One turn moves each row of this set onto another row. After a few examples, where does it send each row asked below?
J_499: [ -7  15 -25 -29  -6  -7  11   1 -13 -20 -12  24  19 -36 -29  -7  -2  -2]
J_376: [  4   1 -17  -3   3 -16  17  13  -5 -22 -48  35   1  32   5   9  14  -7]
J_292: [ 13 -25   7  21  -6  -6  -4  24 -24  -7  -8  26  28 -14   4   7  22 -12]
J_847: [ 20 -37 -13 -13  -3 -36   3  -9 -25 -19 -30   3  10   9   6   6  27  14]
J_565: [-22  -8 -35 -11 -25   6  -7  11   6   1 -40  35   0  -1 -18  13  31   9]
J_862: [ -6  -9 -26  -8  18  -1  14 -12  -2 -56   1  18  17  14 -38  11  29  -2]
J_133: [-16 -18 -26 -20   0 -36  13   8  13 -34   9  39  16   7 -21   3  -3   2]
J_966: [  9  -3   1 -22  -8 -20  -1  15   3 -36  25  24  15  15 -32  11   6   4]
J_640: [  0 -12 -31 -28 -24 -27 -18  -8 -16 -27 -28  14  13 -21   0  -8  11   7]
J_888: [ -2 -10 -20  -7   9   4  -2 -12  19 -48 -29  11  17   9 -19   5  48   0]
J_765: [ 10  21 -17 -16   4  -3  22  13 -20 -13 -20  33   6  31 -28   7  -4 -10]
J_737: [  1 -19 -10 -20  -4   9  -4  -5  -2 -36  -1  -3  21  25 -41   5  44   8]
J_256: [  2 -19 -13 -14 -11 -15   5   1 -40 -21  19  17  10 -20 -35 -17  22  -9]
J_353: [ 17   0  13   1  -2  -2   3   6 -20 -28  -1  15   7 -28 -19 -11  45 -14]
J_451: [ 11   1  -7  10  -9   1  -4  13 -15 -31 -19  29 -11  18 -12  39  37   5]
J_776: [  9 -25  -9   9   1  -2   7  17 -33  10   3  27  33 -13 -22   1   3 -11]
J_428: [ -4   1  11 -18   4   2  36  21 -13  -6   0  15  25 -17 -35   3  20   3]
J_773: [ -8 -24 -42 -22  10  -1   7 -20   5 -27 -19   9  22  18 -41  -3  31   6]
J_282: [  2 -12 -20  15   1  -5   0  13 -18  -4 -16  39  29 -32  -4  -1   3 -19]
J_600: [-33 -22 -24 -17  -9   2   2   4  12 -47  -6  15  22   6 -29  -1  39   2]
J_103: [  9 -29 -17   2 -19  -5 -20  11 -22  11 -19  22  31 -20  -3  -7  11  -8]
J_814: [ 25 -14 -10 -22   7 -16   2  -8  31   0 -31  16  19  17 -18   0  24  11]
J_686: [ 31 -24 -17  16   6 -12  -7   0 -31   0 -19  24  25 -10  -1   5   9 -11]
J_682: [-24  -5 -42   0   2  -4  23  10  -9 -12 -18  49  -2   2 -31  25  13   1]
J_537: [ 30 -18  -6  -1  16  -8  15 -14 -20  -1 -22  10  10 -14 -23 -15  42  -7]
J_799: [-18  15 -14 -17 -26  -7  -1  29  -7 -30 -27  38   4  16  -4   1   6 -10]
J_288: [-14 -29 -26 -23  -5 -30   7   4  33  -9 -24  30  21   8 -10  -6  15   9]
J_619: [-14 -16 -14  -3 -17   1  11  25 -26 -12   7  30  -1  22 -36  31  24  10]
J_402: [ -5 -42 -14  -7 -10 -19   6  -2 -12  -1 -26  13  13 -20  -8 -26  48  -3]
J_459: [-10 -26 -32  -1   3 -30  13  -7 -23 -29 -10  31   6 -29 -10 -18  24 -14]
J_480: [ -3 -11 -32 -27 -20 -17   3  10 -23  -2 -28  25   6  41 -17  -3   0   2]
J_606: [ 33   7  13 -14   3  -9  -5   5  21 -27  -5  17  14  15 -20  13  24   5]
J_592: [ 21  -6 -34  -8  -8   3 -11  -9 -14   2 -35  22  -7  20 -26  24  28  12]
J_822: [ -2  -1   7 -19 -21   3  10  32  -9  -1 -28  19  10  38 -15   3  24   0]
J_546: [ 12 -23  18   0  14 -18  35  14 -16 -18 -18   9  16   4  -4  14  37   8]

J_133 goes to J_606
J_822 goes to J_480
J_292 goes to J_103
Now find these:
J_537 goes to J_459
J_565 goes to J_619
J_600 goes to J_737
J_428 goes to J_847

One turn moves each row of this set onto another row. After a few examples, where does it send each row asked below?
J_886: [ -1  -3  -4 -16 -10  -9   3   8  10 -18 -11  -7   1   5  22   1  15  -6
   2 -40 -10  29  -3  10  -5   4  68  -8 -18  -6  21  18  -1  11  20   9
 -18  -8   4  10  13  -3]
J_242: [-12 -26   0   7  -6 -13   5 -16   1 -26 -23  -9  -2   8  -7 -10  23  -7
   5 -37 -20   8   8   4 -25   1  18 -28 -15 -32  17  14   7   3  12  10
 -16 -17  20  11 -29  20]
J_430: [ 16  20   9 -12  13 -17  11  11  10  -3   4  44  10  -7  15  -1   3  -2
  25  17   1   9  13 -18 -12   9   3 -25   2  -5  14  -9   0  18  11  16
  -5 -32  -6  29 -14  -6]
J_772: [ -1  12 -13 -16 -12   8  15 -24 -13 -29   8   7   6   1  12 -18  10 -10
   0  16  -1 -51 -12  10  14   7  -8  -5 -40   5  22  34   4 -12  37   0
 -12  -9   6   9 -12  -9]
J_746: [  3   4   9 -13 -13 -34  -1  11  18 -15  29   2  -6  28  29 -19  17  -5
  -5 -36  14   2  -8  13  12   9  10 -40  -5 -21  14  10  -3 -16 -14  11
 -53 -16 -17   8  -1  -1]
J_410: [-12 -14 -18 -22   1 -15  23  17 -31 -16   9  13  27 -13  40  -1   4   0
  -3  -5  10  18   0  15   2   4 -29  -5 -25   4  -2 -18 -13 -10  24 -14
 -21  10  11   7  27 -27]
J_528: [ 13  -8  14 -24 -31 -24  -4  -6  17   8  28   9  -5  24  16 -20  12  -5
   2 -29  -2  12   5   1   6  18  -6 -33 -16 -20   8  25  14 -11 -12   5
 -39  22 -14  36  16 -18]
J_758: [ -1  -3 -13   0  -9  -8  10  28   2  11   7  10  37   8  23   4  25  -9
  25 -14 -29 -14 -15  22 -21   0 -10 -24 -11  -9  36   6   9  17   1  17
   8  -2  -8   5 -12 -39]
J_323: [ -1  -7 -15 -16  -5  -4  10  -3 -47 -22   1   9  14  -7  29 -11   4 -10
   0  14  -4  26   6   4 -11   6 -58 -17 -27 -13 -10   0  -2   1  28   1
 -21  -9  19   3   5 -16]
J_362: [  3 -12   8 -29 -13  14  23  24  33 -18   6 -22  11   4  24   5  28   3
  -4  27 -11 -16   1  -9 -17   7 -10 -31   0 -11   8   2  -4  12  -9   4
   2  -6  11  15   7   3]
J_962: [-19 -15 -12 -27  14  -4  10  24 -44 -36  -3  -1   5   0  43 -10  15  -4
   8  -1  18  21   2  14  -6 -10 -32 -22 -26   6   3   5 -14  -3   7 -11
 -14 -19  19  -7   6 -14]
J_723: [-16 -16  -4 -31   6  11 -11 -15  -8 -32  -7  27  15   4  -8  -3  10  -6
  13   2  17 -28   6   1  22 -15  -7  -8 -46   3  44  16   6  -4  22   5
   2   3  -2   4  -1  -7]
J_47: [ -6  -2 -11 -17   4   9  -8 -21  -1 -24  16  10  23   0   9   2  13   9
 -21   7  14 -30 -20 -11  20 -19   5  15 -38   2   6   6  -5  12  38   9
 -13 -11 -14   3   1 -12]
J_493: [ -5  -3 -12 -10 -28 -17   5  -6   9  11 -12  -3 -12   3   7 -11  -1 -21
  10 -29 -25  -5  -2  -2 -12  22  27 -11 -16 -13 -17  -3   0   6  36  10
 -13  22  13  32  -9  13]
J_583: [ -4  -9   4 -10 -25 -26 -39  -6   5   0  29   1  -8  28   1  -9  16 -11
   3 -31   3   7  -4  -7  -6   7 -14 -56 -10 -23  -3  17   6   8 -11   5
 -33 -12 -15   8  -9  -8]

J_323 goes to J_410
J_493 goes to J_886
Now find these:
J_362 goes to J_430
J_47 goes to J_723
J_528 goes to J_746

